50 stands for zero in the data rows.
Here are some numbered points:
47|57|38|44|53|64|60|76|39|62|34|55 0
21|51|50|56|39|41|49|50|61|49|39|53 1
11|58|58|57|68|44|34|50|63|52|46|52 2
59|58|38|37|56|66|67|42|40|55|49|61 3
28|50|39|48|28|46|58|48|63|62|44|55 4
69|43|41|58|46|75|49|43|60|29|55|47 5
41|17|53|81|33|51|43|18|69|36|75|41 6
48|55|44|50|58|46|40|52|64|39|56|45 7
55|45|35|57|48|60|27|52|74|64|50|65 8
43|23|74|57|48|64|42|71|57|50|70|46 9
61|47|39|57|52|46|48|57|64|46|61|58 10
65|51|41|65|73|66| 7|55|69|43|80|59 11
31|35|65|42|22|39|64|41|59|84|51|38 12
31|52|68|56|57|31|44|48|63|68|32|51 13
40|56|59|68|40|54|57|61|41|72|16|20 14
49|13|93|74|59|38|43|41|50|47|60|37 15
52|45|18|37|31|50|61|24|72|62|48|62 16
39|50|39|65|44|57|45|44|71|33|58|48 17
45|60|47|54|25|20|64|54|47|76|25|54 18
32|55|39|39|50|50|65|34|58|56|42|54 19
62|66|22|52|48|63|53|49|43|49|20|63 20
50|59|39|64|44|48|48|26|69|53|20|32 21
46|57|37|43|54|63|60|76|38|62|34|56 22
90|36|54|28|64|64|46|49|44|36|74|55 23
49|13|93|74|58|36|44|40|49|48|61|36 24
58|78|32|42|53|61|42|63|53|48|48|78 25
42|50|58|46|54|30|35|61|50|84|62|45 26
42|64|54|36|34|22|55|35|44|42|20|35 27
53|44|48|59|46|59|54|38|63|53|63|43 28
54|22|49|68|51|52|28|43|76|71|67|65 29
57|35|62|53|48|51|43|47|56|65|74|49 30
45|38|53|47|59|58|45|48|64|38|61|57 31
51|67|44|46|55|30|52|47|56|48|40|41 32
36|59|59|36|59|41|57|46|21|48|14|35 33
51|53|58|41|62|60|25|66|43|38|72|57 34
40|52|58|46|53|28|35|60|49|85|60|48 35
35|29|72|70|40|54|46|39|56|51|44|31 36
50|47|56|53|43|51|44|45|44|39|61|42 37
Which two points above are nearest to each new point? Their numbers follow each, nearest first.
21|51|50|58|39|42|50|50|61|47|39|54 1 4
49|54|85|25|56|20|56|46|17|52|46|29 33 27
39|23|43|74|22|36|48|25|65|42|59|49 6 17
44|57|27|59|18|50|69|49|56|61|41|59 4 16
43|23|73|58|49|64|42|70|57|49|70|45 9 30
35|59|60|37|60|40|58|45|20|48|11|34 33 27
58|59|39|36|58|66|67|43|41|55|49|62 3 19
59|48|54|52|38|49|68|53|51|67|45|44 28 4
66|48|71|53|57|52|15|75|57|33|85|48 34 11
65|60|74|55|69|64|21|81|44|20|60|60 34 11
45|57|29|58|17|50|71|48|54|61|42|57 4 18
45|55|62|46|54|49|53|50|32|39|46|47 37 32
33|78|37|40|48|26|56|47|55|47|28|62 32 19
55|31|53|48|59|34|51|32|61|77|61|48 30 28
54|48|62|35|53|57|51|52|44|40|53|33 37 7
52|26|64|48|47|58|40|36|67|88|94|44 30 29
56|40|64|41|69|57|24|57|46|50|70|48 34 30
56|44|35|59|45|61|27|50|72|64|50|62 8 29
48|38|62|17|47|45|71|31|12|43|26|33 33 27
30|36|65|42|24|38|63|42|59|83|52|39 12 4
52|38|49|50|43|53|45|54|46|68|49|56 30 28
65|41|42|40|57|71|58|59|25|55|61|57 3 0
37|60|59|38|59|42|60|45|19|46|12|34 33 27
63|40|49|38|56|46|63|30|41|56|47|52 3 19
44|71|25|58|46|40|53|43|60|48|25|72 20 32
66|51|69|45|48|55|47|57|39|28|47|31 37 7
62|66|22|52|48|64|54|50|41|48|20|62 20 3
45|41|54|43|53|43|51|52|44|35|64|75 31 37
39|21|43|76|22|37|48|27|66|46|61|49 6 28
39|58|60|66|40|54|58|61|40|72|16|21 14 33
50|70|44|46|55|30|54|48|57|49|37|41 32 7
68|54|78|59|62|71|40|84|54|22|74|68 34 9
52|50|66|37|70|60|56|51|23|40|30|38 33 3
32|53|68|55|55|31|45|48|62|69|30|48 13 1
31|35|65|43|22|39|64|40|60|83|50|38 12 4
33|39|83|24|45|25|60|47|16|62|35|33 33 27
50|52|60|43|45|21|25|43|23|26|56|36 37 32
45|69|48|56|69|30|42|69|43|55|39|60 32 7
50|53|59|39|63|59|25|66|42|39|72|58 34 31
55|40|65|41|70|56|24|57|47|51|71|50 34 30
75|59|15|37|54|73|20|56|65|51|87|55 11 8
28|46|53|58|34|50|69|53|41|34|25|39 1 33
57|59|39|36|56|64|68|43|39|56|49|63 3 19
54|28|62|51|43|56|63|53|46|60|71|52 30 28
53|49|67|37|70|62|58|51|23|38|29|37 33 3
57|78|30|33|55|42|76|53|46|70|48|56 3 32
54|23|49|67|51|53|28|42|75|71|69|68 29 8
12|59|58|59|67|43|34|51|64|51|46|51 2 1
67|57|38|38|52|72|22|67|75|53|60|51 8 10
45|71|48|55|71|30|41|69|43|55|39|61 32 7
57|28|51|60|28|60|72|47|59|44|76|46 28 30
90|36|57|29|67|65|44|52|41|33|76|54 23 34
44|73|24|58|45|38|54|42|60|47|23|71 20 32
73|55|49|57|56|78|36|54|58|24|69|51 5 34
25|13|51|76|43|40|56|43|79|59|58|68 29 6
32|40|46|58|37|49|43|48|69|80|39|52 4 1
50|49|58|52|43|51|45|47|43|38|60|42 37 7
46|54|60|46|54|49|54|50|32|37|47|46 37 32
36|49|41|40|51|45|57|32|42|63|48|56 19 4
62|53|41|66|73|67| 8|54|70|44|79|60 11 34
61|69|24|52|50|63|54|51|41|51|19|65 20 25
39|49|40|63|45|56|46|44|68|32|58|47 17 7
73|54|50|57|54|79|36|53|58|26|68|50 5 34
50|68|45|47|54|30|52|47|57|47|40|40 32 7
45|36|54|47|58|58|46|46|65|38|62|57 31 7
60|20|55|44|39|42|53|31|29|36|62|43 37 30
43|56|30|59|20|49|68|49|55|61|42|59 4 19
64|41|43|40|56|71|59|60|27|57|61|56 3 0
56|43|78|52|52|29|38|43|41|30|49|43 37 15
53|44|94|36|99|57|18|64|29|49|62|58 34 9
49|55|44|51|58|46|41|52|63|39|54|43 7 10
57|59|37|37|53|66|68|44|42|55|49|62 3 19
66|62|53|43|74|56|24|65|34|22|63|52 34 7
32|38|82|24|44|25|61|46|17|63|35|32 33 27
60|54|49|44|35|56|57|30|72|42|65|56 28 17
51|29|62|53|41|56|63|54|46|60|70|51 30 28
81|37|57|47|72|58|40|50|31|22|60|51 23 34
67|57|38|37|54|72|22|66|74|53|61|50 8 7
53|21|50|69|49|52|28|43|75|72|68|66 29 8
68|62|72|45|72|53|24|49|48|26|85|41 34 23
41|49|45|63| 9|46|71|45|74|61|44|45 4 12
